In the data rows, zero lies at 7.5, halfway between 7 and 8.
Each group lies on its own hidden line, plane or larger flat surface, and each surface passes through zero. There are 3 groups.
The table:
tensor([ 6.,  5.,  8.,  9.,  6., 10.,  9.,  7.,  5.,  5.,  6.,  9.])
tensor([7., 9., 7., 8., 7., 8., 3., 9., 7., 7., 7., 6.])
tensor([ 9.,  8., 10.,  7.,  6.,  5.,  8.,  6.,  6., 11., 10.,  5.])
tensor([ 9.,  9.,  8., 12.,  6.,  8.,  9.,  8.,  9.,  9.,  8.,  9.])
tensor([ 5., 11., 10.,  9., 11.,  8.,  6.,  7.,  7., 10.,  7.,  9.])
tensor([7., 8., 7., 4., 9., 9., 6., 9., 7., 5., 5., 8.])
tensor([ 8.,  7., 11.,  9.,  6.,  8.,  8.,  6.,  7., 10., 10.,  5.])
tensor([ 5.,  6.,  6.,  6.,  8.,  9.,  4., 10.,  8.,  5.,  5.,  4.])
tensor([7., 9., 6., 6., 7., 7., 3., 9., 7., 6., 8., 3.])
tensor([10.,  8.,  7., 12.,  6.,  8.,  6.,  9.,  8.,  7.,  7.,  5.])
tensor([11., 11.,  7.,  4.,  9.,  4.,  5.,  9., 10.,  6.,  8.,  9.])
tensor([11.,  7.,  8.,  7.,  5.,  5.,  8.,  7.,  7.,  8.,  9.,  5.])
tensor([ 6.,  7.,  9.,  9.,  6.,  6.,  6.,  6.,  7.,  7.,  7., 12.])
tensor([ 5.,  9.,  8.,  9., 12.,  9.,  5.,  8.,  9., 10.,  9.,  9.])
tensor([ 6.,  6.,  5.,  4., 10.,  9.,  9.,  7.,  6.,  6.,  7.,  5.])
tensor([10.,  7.,  9.,  5.,  4.,  4.,  9.,  8.,  6.,  7.,  8.,  5.])
tensor([ 7.,  5.,  5., 10.,  7., 11.,  8.,  7.,  7.,  5.,  5.,  8.])
tensor([ 7.,  6.,  8.,  4.,  9.,  8., 10.,  4.,  7.,  5.,  6.,  8.])
tensor([ 8.,  7.,  5.,  6.,  6.,  8.,  8.,  7., 10.,  2.,  8., 10.])
tensor([ 9.,  7., 10., 10.,  6.,  8.,  8.,  6.,  7., 13.,  9.,  6.])
tensor([ 4.,  9.,  9., 10.,  9.,  8.,  6.,  7.,  6., 11.,  9.,  8.])
tensor([ 5., 10.,  8., 10.,  6.,  7.,  3.,  9.,  7.,  7., 10.,  5.])
tensor([ 9.,  5.,  6.,  7.,  9., 10.,  9., 10.,  9.,  8.,  7.,  3.])
tensor([ 4.,  8.,  8.,  9., 11., 12.,  6.,  8.,  9.,  8.,  7., 10.])
tensor([ 8.,  8., 10., 10.,  6.,  7.,  9.,  7.,  2., 10.,  8.,  6.])
tensor([ 6.,  7.,  6.,  8., 13., 10.,  5.,  8., 11.,  7.,  7.,  8.])
tensor([ 7.,  7.,  7.,  8.,  6.,  7., 10.,  9.,  5.,  5.,  4.,  9.])
tensor([ 8., 10.,  9.,  6., 12.,  7.,  6.,  8.,  9.,  7.,  7.,  9.])
tensor([ 8.,  7., 10.,  9.,  6.,  7.,  8.,  6.,  6., 12., 10.,  7.])
tensor([ 9.,  7.,  7., 12.,  7., 10.,  6.,  8., 10.,  8.,  5.,  5.])
tensor([10., 10.,  7.,  3.,  8.,  6.,  8.,  9.,  7., 10., 11.,  7.])
tensor([ 7., 10.,  6.,  4., 10.,  7.,  6.,  8.,  8.,  5.,  5., 10.])
tensor([ 7.,  9.,  8.,  6.,  6., 10.,  8.,  8.,  7., 11.,  8.,  7.])
tensor([8., 6., 7., 8., 8., 4., 6., 5., 7., 4., 7., 8.])
tensor([12.,  7.,  8., 10.,  7.,  7., 11.,  8.,  7., 10.,  8.,  9.])
tensor([ 7.,  6.,  5.,  7.,  8.,  9.,  7.,  9., 10.,  3.,  7.,  8.])
tensor([ 8.,  7.,  7.,  9., 10.,  3.,  6.,  5.,  4.,  5.,  6.,  8.])
tensor([ 7., 10.,  8., 10.,  5.,  7.,  3., 10.,  8.,  8.,  8.,  8.])
tensor([ 5., 10.,  8.,  6., 12.,  8.,  6.,  8.,  8.,  7.,  8., 10.])
tensor([ 7.,  3.,  7.,  9.,  6., 11.,  9.,  8.,  7.,  6.,  6.,  6.])
tensor([6., 7., 5., 4., 9., 7., 7., 6., 7., 4., 8., 4.])
tensor([ 7.,  9., 10.,  9.,  7.,  8.,  7.,  7.,  6., 11.,  8.,  4.])
tensor([ 6.,  7.,  7.,  3.,  8.,  6.,  7.,  7.,  7.,  7., 10.,  5.])
tensor([11.,  4.,  5.,  7.,  7.,  7.,  5.,  5.,  9.,  5.,  9.,  4.])
tensor([ 4., 10.,  8.,  8.,  6.,  6.,  4.,  6.,  7.,  5.,  8.,  9.])
tensor([ 6.,  9.,  7.,  6.,  4., 12.,  9.,  9.,  9., 10., 10.,  8.])
tensor([ 4.,  9.,  7.,  6.,  8.,  9.,  8.,  9.,  6.,  5.,  5., 12.])
tensor([ 6.,  6.,  8., 10.,  9., 10.,  6.,  7.,  9.,  8.,  9.,  6.])
tensor([ 9.,  3.,  5., 10.,  7., 10.,  7.,  8., 10.,  7.,  9.,  4.])
tensor([ 6.,  8., 11.,  8., 10.,  8.,  7.,  7.,  8., 12., 10.,  8.])
tensor([ 8.,  4.,  6.,  6.,  7.,  6.,  7.,  7.,  8.,  2.,  8., 10.])
tensor([ 8.,  4.,  7., 12.,  9.,  9.,  6.,  8.,  8., 10., 10.,  4.])
tensor([ 5., 12., 10.,  7.,  9.,  8.,  8.,  8.,  6., 11.,  8., 10.])
tensor([ 5.,  5.,  6.,  9., 10., 11.,  7.,  7.,  8.,  8.,  9.,  5.])
tensor([10.,  7.,  7.,  7.,  8.,  7., 14.,  8.,  9.,  9.,  7., 10.])
tensor([ 6.,  6.,  9., 11.,  4., 11., 10.,  7.,  4.,  8.,  7.,  7.])
tensor([ 5.,  9.,  8.,  7.,  8.,  8.,  9., 10.,  4.,  7.,  6., 11.])
tensor([ 8.,  6.,  7.,  8.,  8.,  5.,  9.,  6.,  8.,  3.,  7., 10.])
More rows, each followed by its group:
tensor([ 8.,  3.,  7.,  9.,  6., 10., 10.,  7.,  7.,  6.,  6.,  6.]) >> J88
tensor([11.,  6.,  7.,  9.,  5.,  6.,  8.,  7., 11.,  8.,  8.,  5.]) >> J88
tensor([ 7.,  8.,  5.,  5.,  8.,  8.,  5., 10.,  7.,  6.,  8.,  4.]) >> J666
tensor([ 6.,  8.,  7.,  8., 12.,  8.,  5.,  8., 10., 11.,  9.,  7.]) >> J88
tensor([ 5., 10.,  9.,  8.,  6.,  7.,  9.,  8.,  4.,  8.,  7.,  9.]) >> J88
tensor([ 7.,  8.,  7.,  6.,  6.,  9.,  8.,  9.,  7., 13.,  8.,  7.]) >> J651
tensor([ 6.,  5.,  8., 11.,  7., 11.,  9.,  7.,  6.,  8.,  8.,  7.]) >> J88
tensor([10.,  7.,  5.,  9.,  9.,  9.,  9., 10., 10.,  7.,  7.,  3.]) >> J666
tensor([ 8.,  7.,  8., 10., 10.,  8.,  6.,  5.,  9., 12., 10.,  6.]) >> J88
tensor([ 7.,  9.,  9.,  8.,  7., 10.,  8.,  8.,  6., 13.,  7.,  6.]) >> J651
tensor([ 9.,  7.,  9., 10.,  6.,  5.,  8.,  8.,  8., 10.,  9.,  5.]) >> J88
tensor([ 5.,  9., 10.,  8.,  8.,  7.,  8.,  8.,  4., 12.,  9.,  8.]) >> J88
tensor([10.,  8.,  8.,  4.,  9.,  6., 10.,  6.,  7.,  9., 10., 10.]) >> J666
tensor([ 7.,  6.,  6.,  6.,  6.,  8.,  9.,  6., 12.,  3.,  8., 10.]) >> J651
tensor([ 7.,  9.,  9.,  9.,  4.,  3., 10.,  7.,  3., 10.,  8.,  7.]) >> J88
tensor([ 7., 12.,  8.,  4.,  8.,  5.,  6.,  7.,  8.,  6.,  7., 10.]) >> J88
tensor([ 9.,  9.,  8.,  8.,  6.,  4.,  6.,  8.,  7., 10., 12.,  9.]) >> J666
tensor([ 6.,  8.,  9., 10.,  6.,  8.,  9.,  5.,  7.,  8.,  7., 13.]) >> J666
tensor([ 8.,  8.,  7.,  2., 10.,  7.,  9.,  6.,  6.,  7.,  9.,  5.]) >> J666
tensor([ 6.,  7.,  7.,  5.,  6., 11., 10.,  9., 11.,  8.,  8.,  7.]) >> J651
tensor([ 7.,  9., 10.,  6.,  6.,  4.,  9.,  6.,  7., 10.,  9., 10.]) >> J666
tensor([ 8.,  4.,  8.,  9.,  6., 10., 10.,  6.,  6.,  9.,  9.,  5.]) >> J88
tensor([4., 6., 7., 3., 8., 8., 9., 5., 7., 4., 4., 8.]) >> J666
tensor([ 5.,  6.,  8., 11.,  9., 12.,  8.,  6.,  8., 10.,  9.,  6.]) >> J88
tensor([ 9.,  7.,  9., 12.,  7.,  7.,  8.,  8.,  8.,  8.,  7., 11.]) >> J666
tensor([ 7.,  5.,  6.,  6.,  9.,  9., 12.,  5.,  8.,  6.,  6.,  6.]) >> J666
tensor([ 5., 11.,  7.,  6., 10.,  8.,  7.,  9.,  8.,  5.,  6., 10.]) >> J88
tensor([5., 8., 8., 8., 4., 9., 9., 8., 4., 6., 5., 8.]) >> J88
tensor([9., 6., 6., 9., 9., 3., 6., 4., 8., 4., 7., 9.]) >> J651
tensor([ 5., 12., 11.,  7.,  8.,  6.,  8.,  8.,  6., 10.,  9., 10.]) >> J88
tensor([ 7.,  7.,  7., 10.,  8., 10.,  6.,  7.,  7., 10., 10.,  6.]) >> J88
tensor([ 7.,  7.,  6.,  5.,  5., 10.,  9.,  9., 11.,  7.,  8.,  9.]) >> J651
tensor([ 6.,  4.,  6.,  9.,  8., 10.,  6.,  6.,  9.,  9.,  8.,  6.]) >> J88
tensor([ 4., 10., 10.,  8.,  9.,  8.,  9.,  8.,  4.,  9.,  8., 10.]) >> J88
tensor([7., 7., 7., 8., 8., 5., 7., 6., 7., 2., 7., 8.]) >> J651
tensor([7., 7., 8., 3., 9., 8., 9., 8., 7., 7., 9., 6.]) >> J666
tensor([ 7.,  6.,  6., 10.,  6., 10.,  4.,  8.,  9.,  4.,  3.,  5.]) >> J666
tensor([ 7.,  4.,  5.,  7.,  6., 12.,  9.,  8.,  8.,  3.,  5.,  8.]) >> J88
tensor([8., 7., 7., 8., 7., 6., 7., 6., 9., 3., 7., 9.]) >> J651
tensor([ 7.,  9., 10., 10., 11.,  7.,  6.,  7.,  8., 13., 10.,  7.]) >> J88
tensor([ 7.,  7.,  7.,  7.,  3.,  8., 10.,  7.,  5.,  6.,  5.,  7.]) >> J88
tensor([10.,  6.,  4.,  6., 10.,  8., 10.,  9.,  9.,  7.,  7.,  3.]) >> J666
tensor([ 8.,  9., 10., 10.,  8.,  5.,  7.,  7.,  4., 11.,  8.,  5.]) >> J651
tensor([6., 4., 6., 4., 9., 8., 9., 7., 8., 5., 7., 4.]) >> J666
tensor([ 6.,  7.,  7.,  5.,  9.,  9.,  8., 10.,  6.,  3.,  4., 11.]) >> J88
tensor([4., 8., 9., 4., 7., 6., 4., 6., 7., 8., 9., 9.]) >> J666
tensor([ 9.,  6.,  7.,  8., 10.,  3.,  7.,  6.,  8.,  3.,  7.,  8.]) >> J651
tensor([ 6.,  8.,  9., 10.,  5.,  8.,  8.,  6.,  7.,  7.,  7., 11.]) >> J666
tensor([4., 7., 9., 2., 7., 7., 7., 5., 5., 7., 8., 8.]) >> J666
tensor([ 5.,  6.,  6.,  9.,  6., 13.,  8.,  8.,  7.,  6.,  6.,  6.]) >> J88
tensor([ 7., 10.,  5.,  4.,  8.,  8.,  7.,  9.,  8.,  4.,  5.,  9.]) >> J88
tensor([ 9.,  6.,  5.,  9.,  6.,  9.,  5., 11.,  9.,  7.,  8.,  3.]) >> J666
tensor([11.,  5.,  6., 10.,  8., 10., 12.,  7., 10.,  8.,  5.,  9.]) >> J666
tensor([ 5.,  7., 10., 11.,  6.,  7.,  6.,  6.,  7.,  8.,  6., 13.]) >> J666
tensor([ 6.,  8.,  6.,  6.,  5., 12.,  9.,  9., 12.,  8.,  8.,  8.]) >> J651
tensor([7., 5., 6., 7., 9., 9., 8., 9., 8., 5., 5., 4.]) >> J666
tensor([8., 6., 6., 7., 9., 6., 6., 6., 7., 3., 8., 8.]) >> J651
tensor([7., 6., 6., 9., 7., 9., 7., 8., 9., 4., 4., 5.]) >> J666
